m =
[[126 120 134 126 129 127 126]
 [134 136 129 129 136 134 140]
 [136 128 130 123 132 134 120]
 [124 121 135 129 135 137 124]
 [128 126 124 127 112 129 105]
 [126 110 128 126 129 123 115]
 [136 116 129 125 125 128 133]
 [124 118 125 128 121 131 121]]
Indices start at 1.
Give the entry just left of the largest entry.
134
Give the entry at row 1, column 2.
120
The entry just right of 130 -> 123
The entry in row 2 and column 1 -> 134
Give the entry in row 1 and column 1.
126
Give the bottom-left entry.
124
Give the entry in row 3 and column 1.
136
Give the entry in the top-right corner.
126
The entry at row 1, column 3 -> 134
The entry directly below the largest entry -> 120
Give the bottom-right entry.
121
Give the largest entry.
140
The entry at row 3, column 3 -> 130
The entry at row 2, column 3 -> 129
The entry directly below 110 is 116

X =
[[154 125 133 114 156 106 105 126 132 144 143 112]
 [139 128 126 120 115 148 126 119 117 148 116 123]
 [148 121 131 106 105 138 108 116 113 131 100 139]]
The entry just right of the largest entry: 106
Read off the third entry on the main diagonal.
A: 131
The top-left entry is 154
Read off the entry in the bottom-left corner.
A: 148
The smallest entry in the last row is 100
The smallest entry in the first row: 105
The second entry on the main diagonal is 128
The entry just left of the largest entry: 114
Read off the second entry in reading order.
A: 125
Read off the entry directly below 133.
A: 126
Read off the largest entry in the first row.
A: 156
Read off the third entry on the diagonal from the top-right corner.
A: 131

Questions about the grid below. Rows and columns are numbered from 1.
1) What is the entry in row 1 and column 2?
2) What is the entry directly below the smallest entry?
3) What is the entry in row 1 and column 3?
4) What is the top-right entry?
5) What is the entry in the bottom-left corner?
6) What is the entry at row 1, column 1?
7) What is the entry in row 2 and column 1?
8) What is the entry at row 3, column 1?
[[128 136 139 126 106]
 [133 135 135 130 115]
 [135 132 131 130 124]
 [128 134 126 144 135]
 [114 130 129 117 127]
 [124 127 132 114 129]
 [141 132 128 151 133]
 [154 130 129 131 135]
 [132 128 124 123 137]
 [122 135 138 122 107]
 [114 133 132 112 120]
 [125 133 137 123 113]
 [112 133 133 114 118]
 [128 121 120 126 153]
 [116 128 128 118 131]
 [138 128 124 134 146]]
1) 136
2) 115
3) 139
4) 106
5) 138
6) 128
7) 133
8) 135

x =
140,139,140,136,139,135,136,139
115,123,111,144,120,151,143,123
114,123,110,145,120,151,143,123
139,138,140,136,139,135,136,138
134,128,137,111,130,106,113,128
140,139,140,136,139,135,136,138
135,128,137,111,130,106,112,128
134,128,137,112,130,107,113,128
114,123,111,145,120,151,143,123
115,123,111,144,120,151,143,123
128,128,128,128,128,128,128,128
135,128,137,111,130,106,112,128
139,138,140,136,139,135,136,138
139,138,140,136,139,135,136,138
114,123,111,144,120,151,143,123
139,138,140,136,139,135,136,138
What is the entry in the top-left corner?
A: 140
The bottom-left entry: 139
The 5th entry from the end, reading row by row -> 136
The third entry on the main diagonal is 110
The entry in the bottom-right corner is 138
What is the largest entry in the last row?
A: 140
The third entry in reading order: 140
What is the second entry from the end, reading row by row?
A: 136
The smallest entry in the first row: 135
What is the third entry on the diagonal from the top-right corner?
A: 151
What is the 5th entry, reading row by row?
A: 139
What is the second entry on the diagonal from the top-right corner?
A: 143
The largest entry in the last column: 139
What is the smallest entry in the last row?
A: 135
What is the second entry on the main diagonal?
A: 123

A = [129 125 127 107 130 132 132 118 128 122 147 125 120 127 129]
The last entry: 129
Find the entry just right of 128.
A: 122
Find the entry just right of the largest entry.
A: 125
Find the entry just left of the smallest entry.
A: 127
Find the first entry from the left.
A: 129

data =
array([[116, 120, 129, 121, 127, 120, 125, 124, 131, 126, 132],
       [119, 132, 130, 128, 135, 128, 130, 138, 121, 131, 113],
       [113, 126, 130, 124, 133, 124, 128, 134, 124, 130, 117],
       [120, 131, 130, 128, 133, 128, 130, 136, 122, 131, 116],
       [136, 132, 127, 131, 128, 132, 129, 129, 128, 129, 128],
       [131, 127, 127, 128, 126, 128, 128, 125, 130, 127, 132],
       [146, 137, 126, 136, 127, 137, 130, 130, 127, 129, 128],
       [119, 126, 129, 125, 131, 125, 128, 131, 126, 129, 123],
       [139, 131, 126, 132, 125, 133, 129, 126, 130, 128, 133],
       [132, 136, 128, 133, 132, 134, 131, 137, 122, 131, 116],
       [132, 131, 128, 130, 128, 130, 129, 129, 127, 129, 127],
       [106, 120, 131, 120, 131, 119, 126, 130, 126, 128, 122],
       [130, 124, 127, 127, 124, 126, 126, 121, 132, 126, 137],
       [124, 134, 129, 130, 135, 131, 131, 139, 120, 132, 112],
       [131, 132, 128, 131, 130, 131, 130, 133, 125, 130, 122],
       [131, 126, 127, 128, 125, 127, 127, 123, 131, 126, 135]])
Read off the third entry on the diagonal from the top-right corner.
124
The largest entry in the first column is 146
Read off the last entry, reading row by row.
135
Read off the fourth entry, reading row by row.
121
The top entry of the column that holds the smallest entry: 116
Read off the last entry of the largest entry's row.
128
Read off the bottom-left entry.
131
The largest entry in the last column is 137
The first entry of the smallest entry's row -> 106
Read off the 2nd-last entry, reading row by row.
126
The fourth-last entry, reading row by row: 123
The first entry on the diagonal from the top-right corner: 132
The entry directly above the largest entry: 131
The second entry on the main diagonal is 132
Read off the fifth-last entry, reading row by row.
127
Read off the entry directly below the largest entry.
119

Questions about the array below. Rows and columns are numbered from 1.
1) What is the entry just left of the smallest entry?
2) What is the entry at row 1, column 2?
3) What is the entry at row 1, column 1?
4) What is the entry in row 2 and column 1?
5) What is the entry in the top-right corner?
6) What is the entry in row 3 and column 3?
7) What is the entry at row 2, column 2?
[[113 122 149 127 123]
 [138 128 143 127 123]
 [138 124  99 127 123]
 [138 124 149 127 123]
 [114 123 149 127 123]
 [138 124 114 127 123]
 [113 120 149 127 123]
 [112 120 149 127 123]
 [138 124 114 127 123]
 [138 124 149 127 123]]
1) 124
2) 122
3) 113
4) 138
5) 123
6) 99
7) 128
